[[-73.8 -44.0]
 [-13.5  59.1]
 [-70.0 -28.4]
 [ 44.1  -1.6]
 [-65.5 -37.0]
 [ 44.3  10.2]
 [-54.1   5.7]]
->
[[-54.1   5.7]
 [-73.8 -44.0]
 [-13.5  59.1]
 [-70.0 -28.4]
 [ 44.1  -1.6]
 [-65.5 -37.0]
 [ 44.3  10.2]]

[[ -3.4  41.8  -3.6]
 [ 41.7  -0.3 -65.5]
 [  5.6  17.2  28.4]]
->
[[  5.6  17.2  28.4]
 [ -3.4  41.8  -3.6]
 [ 41.7  -0.3 -65.5]]

[[ -1.0  21.7  14.3 -24.3  58.8]
 [-29.6 -27.4  30.4   8.9  10.9]
 [ -5.1 -24.2  -3.5  20.3 -46.6]
 [  4.1 -28.2  34.1  39.5  18.8]
 [ 48.7 -12.3  17.8  20.6   3.2]
 [-34.1  -2.0  44.7   5.5  82.1]
 [-44.4  20.9 -29.3 -22.6 -21.6]
 [ 41.9  10.2  17.3  14.3  -6.5]
 [-56.1 -32.8 -37.7  19.5  44.7]
 [ 14.3 -10.7  33.7  12.3  -7.6]
 [ 11.6  -5.5  58.6   1.0 -13.5]
 [ -5.4 -30.3 -27.6  -7.8  -1.4]]
->
[[ -5.4 -30.3 -27.6  -7.8  -1.4]
 [ -1.0  21.7  14.3 -24.3  58.8]
 [-29.6 -27.4  30.4   8.9  10.9]
 [ -5.1 -24.2  -3.5  20.3 -46.6]
 [  4.1 -28.2  34.1  39.5  18.8]
 [ 48.7 -12.3  17.8  20.6   3.2]
 [-34.1  -2.0  44.7   5.5  82.1]
 [-44.4  20.9 -29.3 -22.6 -21.6]
 [ 41.9  10.2  17.3  14.3  -6.5]
 [-56.1 -32.8 -37.7  19.5  44.7]
 [ 14.3 -10.7  33.7  12.3  -7.6]
 [ 11.6  -5.5  58.6   1.0 -13.5]]

[[-20.3  37.3  11.3]
 [ -3.6  25.8  25.4]
 [ 33.8 -31.9  35.1]
 [  3.1  19.5  30.1]
 [-30.1  81.0  23.2]]
->
[[-30.1  81.0  23.2]
 [-20.3  37.3  11.3]
 [ -3.6  25.8  25.4]
 [ 33.8 -31.9  35.1]
 [  3.1  19.5  30.1]]

[[ 62.0   3.4  11.8 -10.1 -11.4  22.5  28.2 -12.0 -24.1]
 [-18.3  53.2  30.1 -28.5 -41.3 -40.6 -17.0 -32.4 -20.0]
 [-17.8  19.6  18.0  -9.4 -21.6 -17.4 -24.1 -33.4 -34.5]
 [ -0.3   4.9  24.1  31.4  28.1  -7.1   4.8   7.3 -18.2]
 [-19.1  21.5  34.0  30.7  27.5 -34.5  -0.4  21.2 -16.3]
 [ 61.8 -35.0 -20.4  15.5  17.3  49.9  34.5   9.1  -1.8]
 [ 14.1   7.5  -7.8  -3.8   3.6   1.4  24.7  22.8  33.9]
 [ 24.2  12.5  20.3   7.5  10.6   1.1  22.5  12.1  -7.9]
 [ 22.1 -13.9 -21.7  -7.2   0.0  11.9  34.8  29.6  51.6]
 [ 37.6 -18.3 -21.2 -10.0  -0.7  27.9  19.6   0.7  11.4]]
->
[[ 37.6 -18.3 -21.2 -10.0  -0.7  27.9  19.6   0.7  11.4]
 [ 62.0   3.4  11.8 -10.1 -11.4  22.5  28.2 -12.0 -24.1]
 [-18.3  53.2  30.1 -28.5 -41.3 -40.6 -17.0 -32.4 -20.0]
 [-17.8  19.6  18.0  -9.4 -21.6 -17.4 -24.1 -33.4 -34.5]
 [ -0.3   4.9  24.1  31.4  28.1  -7.1   4.8   7.3 -18.2]
 [-19.1  21.5  34.0  30.7  27.5 -34.5  -0.4  21.2 -16.3]
 [ 61.8 -35.0 -20.4  15.5  17.3  49.9  34.5   9.1  -1.8]
 [ 14.1   7.5  -7.8  -3.8   3.6   1.4  24.7  22.8  33.9]
 [ 24.2  12.5  20.3   7.5  10.6   1.1  22.5  12.1  -7.9]
 [ 22.1 -13.9 -21.7  -7.2   0.0  11.9  34.8  29.6  51.6]]

[[ -8.4 -21.3  68.1  71.2  -2.8 -26.8 -19.1 -14.1]
 [ -8.1  -8.5  23.4  40.0  36.3 -53.7 -10.9 -13.4]]
->
[[ -8.1  -8.5  23.4  40.0  36.3 -53.7 -10.9 -13.4]
 [ -8.4 -21.3  68.1  71.2  -2.8 -26.8 -19.1 -14.1]]
---
[[-43.9 -27.1  40.3  41.2 -42.0  13.3  66.8]
 [-20.7 -31.4  22.7  15.7 -33.5   7.4  51.3]
 [-34.3 -11.1  23.4  21.6 -25.9   4.7 -33.7]
 [ -9.6 -14.2   0.2   4.4  -2.3   9.8 -19.7]
 [-20.6 -23.4   7.1  32.1 -14.4  16.9  28.4]
 [-39.4 -19.5  20.4  51.9 -25.3  18.0  22.5]
 [ -1.8 -25.8  24.2 -37.8 -20.4  -2.5  38.1]]
->
[[-43.9  40.3 -42.0  66.8]
 [-20.7  22.7 -33.5  51.3]
 [-34.3  23.4 -25.9 -33.7]
 [ -9.6   0.2  -2.3 -19.7]
 [-20.6   7.1 -14.4  28.4]
 [-39.4  20.4 -25.3  22.5]
 [ -1.8  24.2 -20.4  38.1]]

[[ 18.2 -36.5 -28.7 -14.0]
 [  6.7  -7.9  -6.1 -15.2]
 [-23.7  34.4  24.6  33.5]
 [-28.8  13.4  10.2   2.3]
 [ 48.1  -3.4  -1.3 -17.9]
 [-84.9  41.5  28.4  55.2]
 [ 27.3   4.9   4.0   2.3]
 [-62.1  40.4  30.4  27.9]
 [-57.7  31.4  23.4  25.1]]
->
[[ 18.2 -28.7]
 [  6.7  -6.1]
 [-23.7  24.6]
 [-28.8  10.2]
 [ 48.1  -1.3]
 [-84.9  28.4]
 [ 27.3   4.0]
 [-62.1  30.4]
 [-57.7  23.4]]

[[ 16.0   9.8 -40.1  84.2  42.1  76.1  -4.1 -13.8   1.1 -59.4]
 [ -3.4  -2.3 -47.2  -3.0 -25.0 -10.4 -33.0 -33.2   9.8  34.5]
 [ 12.0 -44.8   2.1   0.6   7.9  13.4  33.0  29.8   3.6 -30.2]
 [-37.4  37.2  11.1  25.5  18.3 -12.5 -30.5  23.7   4.5 -23.3]
 [ 27.8  24.3  31.9  -3.5 -26.4   5.1 -11.9  47.3  -3.7  48.3]
 [ 15.5  -7.7   7.4 -32.5 -11.5 -33.5  13.9  30.3  21.4   0.1]]
->
[[ 16.0 -40.1  42.1  -4.1   1.1]
 [ -3.4 -47.2 -25.0 -33.0   9.8]
 [ 12.0   2.1   7.9  33.0   3.6]
 [-37.4  11.1  18.3 -30.5   4.5]
 [ 27.8  31.9 -26.4 -11.9  -3.7]
 [ 15.5   7.4 -11.5  13.9  21.4]]

[[ 29.5  31.4  17.1  17.9 -20.0 -28.2   8.1 -14.0]
 [ 40.1 -16.7  74.6  36.5 -20.6 -60.1  21.6 -28.5]
 [ 22.0  15.8  23.4  11.6 -39.4 -41.7  16.1 -29.8]
 [ 24.6   9.9  32.8  10.4 -28.7 -25.1   9.1  -3.9]]
->
[[ 29.5  17.1 -20.0   8.1]
 [ 40.1  74.6 -20.6  21.6]
 [ 22.0  23.4 -39.4  16.1]
 [ 24.6  32.8 -28.7   9.1]]

[[ 20.4  13.5   7.6 -21.1   9.9  -0.2]
 [ -0.8   9.0  61.1 -25.9  37.5   0.5]
 [ 14.9   6.5  -2.5   5.4  45.3  -0.6]
 [ 19.0  24.8  12.5 -11.2 -14.2  -2.7]]
->
[[ 20.4   7.6   9.9]
 [ -0.8  61.1  37.5]
 [ 14.9  -2.5  45.3]
 [ 19.0  12.5 -14.2]]

[[-40.5 -53.0 -30.6  36.3  10.7 -12.5 -38.8 -36.3 -24.2  13.3 -13.1  20.1
  -24.7   8.8 -19.9]
 [ 31.0   5.0  29.7   6.0   3.4  29.4  19.5  30.4  37.4  -6.3 -20.2 -12.4
   23.9  24.1  -7.6]
 [ -4.7  -8.3  -4.3  -9.4 -20.3  13.1 -22.0  -2.7 -10.9  -3.2  22.5 -38.1
   -1.2   9.4 -31.3]
 [ 29.9  66.1  23.4 -55.4 -58.8  11.3  43.6  31.2  21.9 -66.7   1.0 -39.3
   23.0 -28.5  -3.4]]
->
[[-40.5 -30.6  10.7 -38.8 -24.2 -13.1 -24.7 -19.9]
 [ 31.0  29.7   3.4  19.5  37.4 -20.2  23.9  -7.6]
 [ -4.7  -4.3 -20.3 -22.0 -10.9  22.5  -1.2 -31.3]
 [ 29.9  23.4 -58.8  43.6  21.9   1.0  23.0  -3.4]]

[[  5.5  13.7 -27.5  -1.1 -30.5  18.6 -40.7 -57.3]
 [-11.4  49.3 -28.1   3.7  10.5  47.0  19.2   6.1]
 [ 11.2  20.4  -2.7 -30.6  -3.3  13.7  -7.1 -23.8]
 [ 82.4 -20.8 -55.1 -65.1 -28.8   4.7 -49.3 -10.2]
 [-44.4  -8.0  74.9 -20.2 -19.2 -22.1 -35.8   2.1]]
->
[[  5.5 -27.5 -30.5 -40.7]
 [-11.4 -28.1  10.5  19.2]
 [ 11.2  -2.7  -3.3  -7.1]
 [ 82.4 -55.1 -28.8 -49.3]
 [-44.4  74.9 -19.2 -35.8]]
